Each row is where one point has got to under a steady rotation. How many steps took it there?
The counts run from 0 to 323.
[154 129 160 146 138  84 138 137 181 120 161 174 100 105 123 136 117 135
 164 138 147 152 131 138 132 152 160 117 115 108 156  96 144 149 109  47
 147 140 121 122 141 114 104 144 141 204 114 112 103 119 151  94  79 112
 136 159  97] -> 79
[153 115 165 176 117 117 186 140 165  99 142 127 116 142 133 121  84 132
 155 138 163 141 123 135 127 149 121 150 128  99 153  95 178 169 139  79
 142  93 160  97 151  86 106 138 112 156  92 111 163  97 147  90  99 130
 111 151 108] -> 305
[154 107 158 186 131 105 180 106 179 124 130 155 127 116 129 127 115 139
 149 141 159 165 128 120 132 158 128 121 112  90 160  99 145 160 128  46
 138 116 128 131 134  93 118 158 128 183 121 118 143 150 148  80 111 123
 132 139  97] -> 102
[145 127 141 187 137 115 187 136 170 136 139 160 116 108 128 134 115 132
 153 110 155 152 126 120 119 131 130 127  94  96 152 101 141 130  98  41
 127 127 135 146 135 101 110 168 138 177 101  99 140 164 170 106 105 130
 143 159 106] -> 95
[120 122 150 132 144 114 156 111 210 132 116 148  99 105 137 151  90 139
 174 123 174 147 115 124 137 170 155 117 131 105 161  90 191 147 122  90
 132 137 147 119 140  95 129 168 113 160  97 147 115 120 175 108 113 114
 122 166 111] -> 195
[150 126 175 138 119 128 143 125 185 109 159 151 103 121 145 117 108 141
 173 138 146 139 128 159 131 144 134 123 118 103 151  86 151 166 145  58
 140 113 161 108 149  88 105 131 133 164  86 114 138  84 141  99  84 120
 124 162 107] -> 308
[160 118 146 150 149  96 164 108 186 122 135 151 103 102 124 138 125 142
 165 103 169 156 147 128 121 142 156 122 120 106 160 126 174 145 103  62
 132 136 145 144 131  83 114 161 126 177 116 122 115 138 165  99 118  98
 130 164  85] -> 271
[129 120 143 176 146 106 165 135 171 111 130 146 107 123 105 140 107 143
 186 120 136 117 119 115 107 136 146 147 105  96 146 107 174 146 126  61
 133 114 150 127 151 108 101 149 119 182 101 122 147 117 161  84  93 122
 150 152  73] -> 279
[162 117 143 167 147  97 177 121 174 128 132 153 116  99 130 145 115 128
 128 113 167 174 127 124 125 146 130 132 115  96 152 110 151 154  95  51
 126 110 124 140 124  95 109 170 126 171 107 108 133 153 178  99 106 138
 131 167 119] -> 91
[113 135 157 149 124 130 164 133 196 139 134 154 107 122 136 138  83 145
 175 118 158 134  93 117 137 145 121 134 112 108 151  81 167 138 127  74
 136 123 151 122 130 109 127 156 128 167  78 136 160 129 169 109  93 151
 150 173 114] -> 18
[125 118 161 148 132 119 162 120 201 114 123 139 113 119 130 137  87 133
 175 125 177 140 107 114 138 178 140 124 139 113 162  88 192 153 138  83
 133 132 144 106 140 102 122 160 112 173  98 147 127 118 163  99 109 127
 121 159 101] -> 21
[159 116 149 163 119  61 175 150 170 119 159 150 111 131 114 141 107 116
 136 137 159 151 112 112 129 164 139 133 124 106 152  99 167 144 113  68
 133 122 120 113 149 138 116 155 134 202 119 117 137 118 155  95  95 142
 107 150 109] -> 76
[153 123 136 172 130 105 174 131 175 129 145 167 106 119 122 145 111 142
 154 106 145 147 119 116 123 119 112 142 100  97 147  98 146 128 107  44
 118 111 143 147 124 107 113 161 139 183  98 109 154 147 168 102 101 157
 143 168  93] -> 269
[136 112 145 174 151  98 170 126 172 113 141 149  91 119 103 150 116 131
 187 135 138 119 139 118 109 123 142 140 112  95 154 101 181 151 122  75
 130 121 142 124 157  97 107 143 104 177 112 112 141 121 172  91 102 107
 132 139  77] -> 104
[166 112 142 185 119  77 192 160 162 117 169 143 104 141 111 139  93 124
 143 126 159 156 125 116 124 139 121 133 113 106 142 104 167 127 108  60
 126 126 127 121 145 122 116 162 144 194 117 102 145 129 161 104 100 154
 118 148 104] -> 251
[162 124 150 139 101 114 183 143 174 124 176 151  89 153 134 126  93 142
 176 114 163 135 152 147 121  96 103 116 115 118 145  98 169 129 111  78
 137 120 178 127 140  86 125 144 143 158  78 105 146 109 151 128 114 137
 116 159 102] -> 143
[171 112 154 147 128  59 164 137 174 114 156 153 113 130 121 141 111 123
 137 121 166 152 115 120 141 176 151 133 128 109 155 107 167 137 115  60
 123 130 127 123 142 118 104 156 149 205 124 124 125 115 160  91 106 126
 100 162 110] -> 250
[122 118 164 169 111 109 198 126 201 145 131 148 114 134 139 134  86 124
 166 148 174 141 140 117 131 146 125 106 126 113 159  79 174 141 122  92
 139 135 142 113 146  96 141 168 109 162 107 128 135 139 160 123 125 112
 111 129 107] -> 201
[147 132 165 134 117 122 152 125 179 112 156 161  91 130 130 121 114 148
 185 131 147 133 150 160 126 114 132 113 115 104 148  89 151 159 132  71
 143 118 163 118 152  76 106 132 134 163  82 113 123  89 143 106  92 113
 121 150  98] -> 133
[128 146 159 147 100 111 192 163 194 147 157 161  90 146 137 142  84 126
 174 140 155 119 133 138 131 107 130 117 116 105 143  74 165 129 109  92
 135 139 152 110 151 109 131 163 140 157  90 110 133 124 165 134 109 130
 111 151 120] -> 45
[143 111 143 171 115 103 190 151 172 134 151 143 105 133 120 130  64 119
 159 131 175 147 118 100 116 136 103 122 121 142 151  85 173 130 112  76
 146 121 136 117 132 123 132 155 127 175  99 113 152 133 161 107 109 148
 146 163  90] -> 175
[155 122 152 142 117 108 151 141 178 113 170 167 102 123 125 124  77 133
 147 128 167 168 118 130 120 127  98 110 122 132 143  88 141 141 117  67
 155 104 142 127 125 108 115 133 139 176  81 116 141  95 145 108  78 168
 151 177 101] -> 160
[123 113 141 154 122 111 175 123 193 141 142 164  85 113 111 136  78 147
 179 130 167 152 134 120 116 115  92 103 125 120 151  83 162 139 121  88
 142 120 148 146 126  93 142 157 121 165  85 128 143 143 165 119 112 150
 156 147  88] -> 12
[119 111 165 174 112 119 183 117 192 130 131 143 126 122 145 123  81 126
 157 153 175 157 125 125 134 161 112 100 125 109 161  78 167 158 129  81
 156 122 130 110 141  91 140 162 115 158  92 128 138 139 154 106 116 125
 125 134 118] -> 26
[158 108 128 145 149  71 172 119 193 111 150 161  83 119  99 145 123 137
 174 117 164 149 151 120 115 119 134 119 120 111 160 122 182 141 105  78
 124 125 142 150 134  91 116 157 121 180 110 130 125 139 165 109 117 113
 116 150  75] -> 267
[141 124 174 171 110 133 179 133 163 120 151 157 107 130 138 100 104 144
 166 143 159 150 145 153 124 112 116 109 110  94 146  98 141 157 125  55
 155 112 149 121 145  68 117 143 142 155  80 100 134 121 139 115 107 112
 130 144 102] -> 128
[113 122 152 158 131  99 176 138 203 142 120 152 100 128 129 153  86 127
 184 146 155 116 122 121 122 144 151 133 125 110 163  76 191 143 135  94
 130 139 147 103 158 117 130 149 101 166 108 135 146 112 165 109 103 113
 123 142  98] -> 202
[141 124 169 178 119  81 196 166 166 122 158 149 104 144 129 140  89 125
 132 153 159 147 119 134 134 136 125 141 124  90 147  82 159 148 114  88
 138 119 131  95 157 120 110 159 130 169 104 108 136 107 161 103  95 148
 101 139 133] -> 229
[169 130 145 130 123 116 167 124 184 111 156 150  85 116 149 126 107 126
 163 110 177 155 161 162 118 120 143 123 127 113 155 103 172 155 111  80
 140 114 166 109 147  72 110 134 121 147  89  96 131  93 167 119 112 103
 104 167 114] -> 140
[157 106 138 154 132  77 173 123 185 130 166 177  74 119 106 153 120 136
 169 132 144 148 153 121 113 100 115  96 119 106 150 100 155 132 108  65
 129 123 139 148 129  94 126 151 136 186 114 113 130 142 155 108  96 131
 135 140  74] -> 263
[151 129 153 170 121  97 177 169 165 135 161 158 108 121 128 134  98 123
 142 125 160 158 115 124 129 129 137 121 110 105 148  96 138 132  89  52
 138 131 114 121 137 121 113 163 163 183 102 103 118 139 163 110  96 141
 142 164 116] -> 73
[118 138 166 146 126 104 157 138 205 132 148 165  90 133 132 152  92 157
 169 142 153 130 102 146 145 127 122 132 118  80 146  80 156 149 125  84
 124 117 151 124 148 100 110 157 127 175  83 133 134 110 164 113  90 156
 114 146 132] -> 214
[116 128 155 166 111 125 189 138 188 150 136 148  96 127 132 140  77 126
 183 137 160 127 127 115 119 127 119 116 112 113 153  73 176 130 116  88
 144 133 151 113 145 105 140 157 114 158  91 117 152 140 170 114 110 123
 142 146  89] -> 23
[160 127 157 111 115  97 161 147 188 108 168 144  86 151 126 128  84 128
 173 103 171 133 134 134 123 137 130 128 131 129 141  99 194 136 126  95
 133 120 171 108 140 102 117 141 127 170  83 127 146  84 160 121 109 135
 104 168 102] -> 322
[146 121 154 140 151 113 167 102 191 114 127 150  97 107 134 132 111 140
 167 110 171 148 137 154 117 137 150 129 129  90 159 118 176 166 127  72
 132 112 164 128 141  63 110 149 108 153  91 120 125 108 166  97 112 103
 113 159 103] -> 293
